Named moves come first, each a turn or a mirror and shown by rows before and after it. Which of them, in which order, take the first row of each pair that follows to the second? Write the first one first, as in the answered first pair.
X (before -> after):
.05; -.26; .05; .05; -.07; -.08; -.01; .26; -.14; .09; .13; .07; .16; -.01; -.15; .08; .15; .00; .02; .12; -.04; .07; -.22; -.08; -.16; .23; -.06; .01; .30; -.43; -.03; .00; -.05; .26; .10; .13; .04  ->  -.05; .11; .11; -.18; .18; .04; -.02; .05; .09; -.13; .17; .03; .07; -.13; .21; .08; -.10; -.16; -.01; -.01; .17; -.12; .15; -.05; -.24; .44; .08; .04; -.02; -.10; .25; -.27; -.18; .22; -.03; .20; .05
-.01; -.13; .18; -.34; .09; .02; .05; -.08; -.05; .02; -.21; .04; .06; .10; -.01; -.13; -.57; .11; .15; -.11; .12; -.38; .49; -.10; .25; -.09; -.07; .11; -.07; .06; .08; -.22; .11; -.01; -.17; .32; .04  ->  .04; -.47; .08; -.09; -.19; -.11; .09; .07; -.28; .30; -.30; .11; .17; .17; -.30; -.10; -.30; .23; .14; .00; -.04; -.22; .19; -.07; .25; -.17; -.22; .08; .19; -.25; -.12; -.08; .23; .05; -.05; .29; .03
.05; -.23; .02; -.01; -.03; .00; .06; .21; -.12; .12; .04; -.02; .12; .13; -.20; -.05; .06; .07; -.07; .15; .05; .07; -.17; .01; .03; -.06; -.07; -.01; .13; -.10; -.13; .15; .10; -.08; .08; -.10; .05  ->  -.01; .10; .09; -.21; .19; .07; .05; .02; .08; -.12; .07; -.05; .04; .02; .11; -.10; -.18; -.08; -.04; .07; .21; -.12; .12; .00; -.01; .13; .11; .10; -.12; .14; .11; -.06; .00; -.15; -.04; -.05; .10
.09; -.07; -.04; .08; -.04; -.04; -.09; -.04; .05; .04; -.07; .04; .00; .10; -.02; -.14; .14; .07; .05; .07; .06; .10; .01; .00; .11; -.03; -.03; .10; .07; -.15; -.08; .03; -.01; -.05; -.07; -.03; -.10  ->  .09; .05; .00; -.02; .09; .03; -.09; -.08; .15; -.01; -.08; .01; .04; .06; .13; -.19; .00; -.04; .05; .04; .05; -.03; .12; .04; .07; .01; .01; .08; -.05; -.01; .06; -.05; -.04; -.07; -.08; -.02; -.02
U (before -> after):
.17; -.33; .01; -.09; -.13; -.13; -.01; .15; -.11; .11; .08; .17; -.05; -.15; -.14; .08; -.19; -.03; .16; .15; -.15; .04; -.32; .21; .09; -.02; -.02; -.13; .14; -.10; -.09; .28; .21; .09; .14; -.16; .09  ->  .09; -.31; .04; -.17; -.10; -.11; .08; .11; -.01; .10; .14; .18; .00; -.06; .03; .10; -.21; -.02; .07; .17; .02; .04; -.27; .25; .05; .09; .09; -.12; .08; -.06; .04; .27; .17; .18; .16; -.06; .10
-.16; .03; .06; .08; -.21; .01; -.03; -.12; .21; .02; -.01; -.09; -.05; .05; .09; .10; .28; .19; -.06; -.05; -.10; .17; .18; -.06; -.07; -.02; .07; .08; -.07; .12; .22; -.12; .03; -.17; -.14; .05; -.07  ->  -.12; -.02; .02; .08; -.17; .05; -.08; -.09; -.04; -.05; -.15; -.07; -.08; -.07; -.15; .02; .24; .15; .01; -.05; -.31; .07; .10; -.14; -.11; -.15; -.07; .04; -.04; .13; .01; -.10; .03; -.19; -.08; -.08; -.17
.07; .10; .11; .04; -.01; -.08; .12; .02; -.02; -.19; -.06; .03; -.02; -.03; -.12; -.09; .07; .00; .02; -.13; -.04; .04; .11; -.01; -.07; -.02; .06; -.07; .05; .10; -.10; -.09; -.11; -.14; .01; .01; -.04  ->  .02; .15; .11; -.01; .02; -.09; .10; .01; -.06; -.21; -.04; .02; .02; -.01; -.17; -.05; -.01; -.02; .06; -.05; -.03; -.02; .10; .01; -.08; .02; .11; -.05; .07; .10; -.12; -.04; -.14; -.10; .04; -.03; .04
.13; .19; -.02; .07; .10; .12; -.06; .10; -.14; -.29; -.25; -.02; -.09; -.05; -.08; -.05; -.05; -.08; .06; .00; -.08; -.09; .02; -.24; -.17; -.38; -.12; .07; .03; .29; -.37; -.07; -.16; -.22; -.14; -.09; -.02  ->  .03; .15; .00; -.14; .21; .08; -.02; .17; -.05; -.35; -.14; -.07; -.06; .00; .03; -.11; -.37; -.27; .17; .02; .04; -.17; .11; -.12; -.15; -.23; .11; .10; -.09; .18; -.21; -.03; -.27; -.06; -.09; -.07; .05
P (before -> after):
-.05; -.54; -.13; -.02; -.49; -.04; .03; .01; .21; .36; -.04; -.04; -.01; .18; .13; .29; .07; .20; .13; .21; -.08; .42; -.32; -.05; -.05; -.36; -.07; -.06; .24; -.32; -.15; .40; .16; .25; .20; .11; .03  ->  -.02; -.58; -.18; -.02; -.39; .08; -.03; .08; -.10; .29; -.18; -.14; -.06; .07; -.11; .19; -.10; .08; .27; .18; -.31; .27; -.36; -.17; -.05; -.45; -.20; -.14; .30; -.25; -.37; .47; .09; .22; .16; .00; -.01
-.04; -.05; -.14; .03; .01; -.09; -.10; .07; -.13; .04; -.14; .11; .23; -.33; -.26; -.01; .12; .08; -.03; -.09; -.33; -.05; .02; -.12; -.12; -.14; -.14; -.05; .08; .03; -.15; -.07; .11; .02; -.05; -.04; .21  ->  -.02; .03; -.08; .14; -.10; -.11; -.05; -.08; .11; .02; -.02; .17; .19; -.23; -.07; .09; .36; .26; -.17; -.13; -.23; .11; .12; -.08; -.07; -.07; -.09; -.06; -.03; .11; .01; -.18; .21; -.07; -.04; .01; .11
.07; .16; -.18; .19; .03; .11; .06; -.21; .04; -.03; -.09; -.20; .06; -.30; .07; -.10; .23; .12; -.17; -.02; -.01; .20; .17; -.02; -.20; -.13; .09; -.07; .10; -.07; -.08; -.05; -.05; -.21; .15; .03; -.09  ->  .00; .08; -.10; .18; .00; .06; .09; -.09; .20; .06; .04; -.18; .07; -.16; .17; -.09; .21; .15; -.15; .03; .14; .23; .12; .10; -.17; .03; .25; -.10; .13; -.25; .03; .00; -.05; -.10; .21; .11; -.05
Now pairs of rows:
(2 to 3 moves a pair)
.25; -.14; -.10; .16; -.02; -.04; .04; .02; -.15; -.01; -.14; -.14; -.08; .04; -.14; -.15; .25; .34; -.09; .10; -.42; .45; -.40; -.07; .04; -.17; -.36; .10; .03; .04; -.15; -.18; .11; -.03; -.07; .02; -.13  ->  .09; .23; -.01; -.13; .37; .09; -.04; -.02; -.06; -.30; -.11; -.21; -.17; -.15; .14; -.29; -.28; .00; .05; -.05; -.31; .07; -.06; -.05; -.08; -.01; -.19; .11; -.28; .41; .08; -.35; -.05; -.01; -.26; -.02; -.04 => X U U
-.10; -.09; -.01; .24; -.06; -.27; .14; -.07; -.62; .13; -.14; -.16; .41; .12; -.04; -.02; .25; .13; -.12; .18; -.15; .19; -.18; .03; .25; .02; -.09; -.14; .39; -.08; -.34; -.09; .15; .36; .03; .03; .05  ->  -.05; .10; -.01; .18; .08; -.10; .04; -.18; -.71; -.06; -.28; -.14; .35; -.09; -.08; -.07; .16; .07; -.12; .16; -.29; .06; -.05; -.06; .15; -.12; -.21; -.09; .30; .17; -.41; -.26; .16; .32; -.03; -.03; .05 => U P
-.18; .25; .11; -.04; -.01; .23; -.07; -.38; -.48; -.11; .05; -.32; -.06; .03; -.20; -.01; .02; -.02; -.06; -.05; .06; -.49; .24; -.30; -.25; -.37; -.31; -.03; -.13; .10; -.09; -.14; .07; -.35; -.02; .04; -.21  ->  -.26; -.08; .10; -.01; -.16; .09; .00; -.09; -.66; .21; .13; -.24; .00; .07; -.44; -.05; -.08; -.09; .11; .08; .03; -.33; -.04; -.29; -.22; -.34; -.26; -.10; .16; -.28; -.22; .10; .11; -.17; .13; -.03; -.12 => U X
.07; .15; .02; -.02; .01; .10; -.12; -.25; .42; -.21; .19; .06; -.03; .01; .45; .12; .35; .13; -.20; -.15; .23; -.10; .22; .14; -.11; .22; -.12; .18; -.26; .26; .36; -.22; .03; -.20; -.14; .19; -.02  ->  -.08; -.34; .03; .05; -.15; -.18; -.01; .34; .15; .34; .30; .14; .20; .18; .13; .03; .07; -.01; .10; .12; .27; .11; -.26; .36; .07; .37; .04; .04; .20; -.41; .13; .28; .08; .26; .23; .14; .10 => P X
.25; .39; .08; .21; .29; .10; -.07; -.16; .12; -.34; .03; .03; .01; .01; .09; .02; .08; -.16; -.06; -.23; -.23; -.39; .20; -.10; -.13; .07; -.13; .30; .08; .21; -.18; .00; -.06; -.35; -.21; -.07; .02  ->  .29; .02; .04; .44; -.12; -.12; .05; .00; .21; .03; .17; .11; .15; .29; .07; .19; .48; .06; -.08; -.10; -.15; .00; -.12; .03; .03; .09; -.11; .24; .30; -.28; -.24; .24; .07; -.22; .01; .05; .03 => P X
-.04; .09; -.29; -.13; .21; .21; .14; -.02; .02; -.28; -.01; -.23; -.14; -.46; -.41; -.09; -.12; .08; -.29; -.03; -.20; -.23; .21; -.04; -.18; -.35; -.23; .23; -.03; .30; -.28; .05; -.15; -.17; -.42; -.15; -.04  ->  -.25; .04; -.29; -.34; .26; .07; .20; .27; -.02; -.15; .22; -.23; .02; -.43; -.43; -.15; -.54; -.18; -.09; .02; -.07; -.24; .12; .07; -.12; -.14; -.02; .23; .06; .05; -.28; .18; -.20; .08; -.29; -.17; .06 => X U
-.04; -.14; -.15; .10; -.34; .03; -.01; .09; -.13; .08; -.10; .15; .07; -.17; -.33; .07; .00; -.06; .03; .01; -.11; .41; -.29; -.11; .21; -.10; .04; .15; .27; -.29; -.13; .19; -.04; .05; .02; -.28; .14  ->  -.18; .15; -.05; -.22; -.04; .09; -.09; .04; .07; -.10; .06; .14; .08; -.20; .07; -.07; -.50; -.30; .06; -.04; .04; .13; .03; -.01; .14; .16; .31; .19; -.01; -.06; .22; -.01; -.26; .15; -.12; -.20; .26 => U X
-.08; .16; .03; -.13; .13; .11; -.12; -.06; .14; -.08; .05; -.06; -.16; .04; .23; -.04; -.12; -.10; -.08; -.13; .15; -.14; .12; .03; -.12; .12; .14; .12; -.19; .21; .22; -.25; .01; -.02; -.07; .05; -.01  ->  .15; .11; -.04; -.02; .05; .16; -.17; -.16; .02; -.11; -.15; -.11; -.21; -.06; -.01; .05; .25; .04; -.15; -.17; -.04; -.09; .05; -.09; -.16; -.16; -.11; .15; -.07; .33; -.05; -.24; .16; -.17; -.12; -.06; -.10 => U U
-.14; -.30; .05; .03; .30; .16; .14; .17; -.31; .07; .12; -.08; -.03; -.46; -.30; -.42; -.21; -.16; .21; -.21; -.29; .08; -.10; -.06; -.13; -.09; -.02; -.24; .30; -.13; -.13; .08; .14; .22; .05; -.29; -.03  ->  -.14; -.52; .10; .22; .07; -.01; .25; .21; -.11; .27; .34; -.01; .07; -.17; -.17; -.25; .08; .06; .08; -.11; -.13; .31; -.21; .04; .00; .12; .11; -.27; .41; -.34; .03; .25; .24; .30; .15; -.16; -.01 => X U X
-.13; .42; .07; -.24; .33; .23; -.24; .03; -.39; -.20; -.56; -.04; -.23; -.10; -.19; .02; -.09; -.44; .10; .15; -.06; -.12; -.25; -.06; -.35; -.22; -.06; .07; -.06; .15; -.25; .09; -.16; .19; -.29; .01; .20  ->  -.28; .36; .13; -.32; .37; .10; -.12; .26; -.20; .00; -.35; -.02; -.17; .11; .03; -.04; -.35; -.50; .15; .17; .20; -.10; -.28; .11; -.24; .08; .23; .04; -.06; -.12; -.03; .24; -.21; .39; -.17; .09; .31 => X U
.15; .03; -.12; .05; .04; -.19; -.04; -.08; .03; -.06; -.19; -.01; -.13; .24; -.06; .29; .31; .26; .09; -.23; -.29; .10; .01; .13; -.19; -.32; -.36; .03; .12; .03; -.14; -.08; -.06; -.15; -.02; -.02; -.32  ->  .06; .06; -.17; -.01; .14; -.18; -.07; .04; -.12; -.05; -.25; -.07; -.13; .12; -.20; .13; .08; .10; .18; -.22; -.35; .00; .01; .11; -.20; -.40; -.35; -.01; .13; .09; -.21; -.08; -.07; -.11; -.07; -.14; -.27 => X U X
-.05; .04; .22; .23; .18; -.49; -.04; .21; .24; .21; .27; .04; .12; .14; -.02; -.11; -.18; .03; .18; -.13; .31; -.03; .02; .22; .41; .15; .26; .04; .12; -.16; .15; .24; -.19; .13; .11; .26; -.17  ->  .12; .39; .23; .24; .31; -.27; -.13; -.14; .35; -.11; .05; -.03; -.03; .00; .08; -.07; .03; .14; .03; -.29; .21; -.17; .34; .05; .28; -.05; .12; .11; -.14; .34; .23; -.08; -.23; -.18; -.15; .17; -.31 => U U X
-.01; -.19; .18; .16; -.20; -.27; .40; -.03; .17; .07; .08; .03; .06; .03; .09; .17; .29; .17; -.06; .01; .04; .17; .03; .11; -.11; .03; .09; .10; .06; .06; .30; .32; .15; .14; -.27; .09; -.07  ->  -.02; .08; .14; .03; .05; -.10; .26; -.25; .03; -.16; -.01; -.03; -.06; -.15; .20; .12; .08; .03; -.07; -.05; -.06; -.06; .28; .04; -.16; .05; .03; .15; -.14; .40; .34; .09; .01; .03; -.40; .07; -.10 => U X
.15; .36; .09; -.08; .23; .17; -.13; -.38; .05; -.36; -.29; -.05; -.22; -.21; -.12; -.04; .11; .01; -.15; -.15; -.20; -.26; .26; -.17; -.15; -.12; -.08; .02; -.28; .55; -.05; -.37; -.19; -.16; -.21; -.09; -.08  ->  .04; -.37; .07; .26; -.38; -.30; .17; .10; .30; .33; .14; .16; .08; .41; -.05; .15; .39; .28; -.10; .14; .14; .32; -.29; .17; .10; .24; .22; -.07; .19; -.41; .02; .16; .03; .32; .17; .13; .09 => X P P
